One turning vector, and how many steps it has turned:
The counts run from 0 to 639.
[122 162 142 127 114 144 141 148 128 173 183 145 116 111 153 152 134 148
 136 146 167 147 118 124 124 192 139 155 161 143 156 144 181 106 140] | 540
[107 154  92 142 105 136 136 139 106 143 150 184  84 140 109 153 133 120
 188 109 129 103 134  87 144 176 138 127 164 155 116 134 156 141 165] | 588
[139  83 113 106 133 134 100 127 117 162 120 117  76 125 154 190 144 143
 145 110 124 158 106 100  96 137 123 171 105 173  88 138 157 149 139] | 173
[156 143 100 157 157 111 112 122 133 175 114 147 141  93  83 105 122 123
 138 128 138 169  90 100 123 149  92 160 115 115 102 147 174  74 113] | 184
[137 153 126  58 115  80 136 108 131 161 105 109 155  93  89 120 116  89
 115 158 115 177  86 158 138 141 135 142 126 144 120 147 142 143 137] | 244
[138 119 112 115 123  85 118  95 149 149  62 141 126 103 136 160 141 149
 160 141  96 138 139 201 146 164 143 109 151 130 131 147  99 155 115] | 607
[163 146  95 103 156 120 166 119 120 131 130 160 112 133  99 158 151 122
 128 153 124 158 175 156 135 163 133 133 103 146  99 143 161 164 197] | 37
[112 148  98 116  93 136 142  87 104 164 132 192 166  86 110 119 117 106
 158 113 103  86  92  86 126 144 126  96 133 132 127 120 138 113 124] | 28
[109 140  93 147 132 133 110 128 125 136 133 178 107 145 131 152 127 128
 180 116 133 112 158  94 153 194 142 136 150 154  93 150 162 151 173] | 589
[115  89  91 130 126 131 138  95 138 174  99 109 115  87 186 136 132 143
 165 112 135 101 119 159 149 179 136 138 160 113  78 134 120 151 138] | 330
[183 144  87 105 140 138 135  95 108 191 106 151 123  87 102 140  98 114
 132 132 129 127 143 138 160 114  69 103 114 132 114 138 171 125 120] | 467
[105 127 101 169 121 111 120 114  82 191 121 149  73 147 131 137 121 157
 134 133 156 132 176 115 142 163 138 184 158 133 116 174 146 117 146] | 265
[ 72 130 100 113 102 109 155  82 124 125 109 188 119  94 104 152 148 106
 171 141  76 122 111 124 120 161 127  96 137 149 128 108 118 157 118] | 364
[123 154  92 128 181 144  87  87 109 123  88 130 158  73  92 136 136 125
 138 133 151 150 153 122 158 189 120 135 139 125 167 148 131 122 121] | 348
[108 139 113 117 121 141 110 124 141 157 125  99 149 105 155 118 141 110
 118 128 133 207  69 107  98 169 137 182 122 138  92 153 158 133 106] | 291
[116  93  91 138 143 123 124 115 150 176 110 112 104 100 171 196 120 115
 153  94 112 159  88  92  91 157 107 163  99 122 108 126 136 126 137] | 614
[111 111 163 116 162 103 133  62 143 128 110 133 125 113 141 148 147 137
 139 116 168 194 110 114 111 193 105 171 149  95 111 145 139 111 144] | 124
[125 116 122 125 146 103 116 106 135 165 105 153 144 125 110 144 123 160
 143 110 171 121 174 177 178 169 165 165 171 134 110 151 140 146 166] | 436
[126 136 113 137 122 132 105  95 156 126 109 124 111 102 167 168 119 134
 203 167 118 143 132 119 142 190 110  90 137 127 126 164 145 164 133] | 254
[132 134  86 132 109 163 172 102 120 154 140 157 100 101 113 132 144 122
 169 112 101 180 185 118 131 127 107 113 100 120  89 163 159 131 142] | 314
[148 161 106 102 109 148 150 119 107 143 150 190 158  76 108 132 125 149
 122 161 120 157 127 120 105 146 128 119  83 136 149 154 164  85 147] | 427
[105 127  93 132 130 124 102 119 140 136  99 102 137 104 150 106 154 116
 146 139 104 195  92 114 101 175 127 176 118 131  82 155 138 133 112] | 290
[174 123  73 109 138 142 149 143 111 201 110 120  94  74 147 182 125 130
 124 135 111 123 134 166 124 120  98 128 115 118 128 129 133 112 134] | 220
[139 135 107  87 131 113 105 122 115 177 113 130 160 114 151 218 128 113
 126 104 121 160 173 144 131 135 127 135 122 115 129 157 119 125 159] | 555
[127 127  73 125 154 124  91 117  81 155 102 148  97 101 117 182 161 128
 119 118 121 151 167  87 101 161  86 140 142 112 144 132 136  82 137] | 65
[111 100  84 127 173 117 122 111 105 165  67 115  99 119 115 141 164 142
 137 150 140 155 125 141 129 153  73 145 150 135  96 109 169 148 119] | 572
[ 89 102  90 139 144 145 173  92 118 131 128 125 102  89 112 105 167 148
 177 133 134 152 160 131 132 193 132 123 135 121  92 117 158 129 176] | 483
[105 108 120 137 117  97 163 104 124 186 118 167 146 102 127 144 117 107
 153  75 116 108 101 118 111 158 145 149 155  97 115 122 114  83 158] | 276
[ 90 133 122 107 131 117 146 130 112 188 115 120 118  90 164 154 112 146
 139 163 149 160  78 140 125 123 142 190 118 134 158 161 127 143 122] | 215
[ 92 141 125 115 123  84 103  89  93 146 118 144 171 125  95 143 137 139
  96 158 124 157 186 128 144 182 153 165 134 142 162 151 136 110 155] | 153
[127 134  90 154 161 129 139  70 156 117  84 125 110  79 118 141 146 122
 111 142 121 144 117 133  98 214 110 132 116 114 163  98 143 120  97] | 12
[ 63 115  95 141 113 105 155  66 138 137  98 172 128 124 118 142 152 103
 172 143  84 123 113 112 105 175 121  96 120 127 113 102 125 146 132] | 365
[158 144 101 142 157 153  70 145 135 130 110 143  89 126 118 163 130 145
 177 102 134 171 129 112 131 168 121 164 139 151 102 172 164 132 128] | 343
[104 152 124 139 126 137 103 133 113 150 138 150 110 105 124 154 138 180
 154 151 174 135 138 148 164 184 155 150 177 155 170 147 166 144 117] | 99
[ 66 116 119 125  94 128 151 119  92 205 151 146 140 119 108 141 156 137
 148  87 127 155 167 133 149 140 133 142 189 128 116 105 154 113 118] | 158
[132 138 137 120 131 130 174 153 120 179 155 166 100 110  85 131 117 141
 159 101 143 162 118 142 147 125 158 181 136 136 101 162 161 119 159] | 433
[150 154  77 141 149 118 125 134 138 176 138 158 144 126 141 183 135 102
 144 148 120 127 136 102 122 180  80  93 141 121 129 111 161 118 174] | 142
[165 123  91 105 154 160  89  84 125 118 101 134 144  92 165 144 148 166
 117 150 146 147 129 132 114 173 107 148 119 144 126 158 161 129 106] | 178
[137  99 120  92 120 157 109 124  96 141 122 131  53 102 157 170 142 148
 153 102 144 150  87 113 102 147 126 162 126 172  98 158 143 150 121] | 174
[108 153  90 106 116 128 143 101  84 171  94 200 144  82 130 126 132 153
 140 131 130 103 150 177 154 153 151 129 173 120 154 146 111 120 104] | 270
[144 137 143 110 159  78 132  82 150 129  78 141 114 111 114 157 138 138
 122 152 133 205 106 138  96 161 117 175 117 118 121 157 135 144 133] | 567
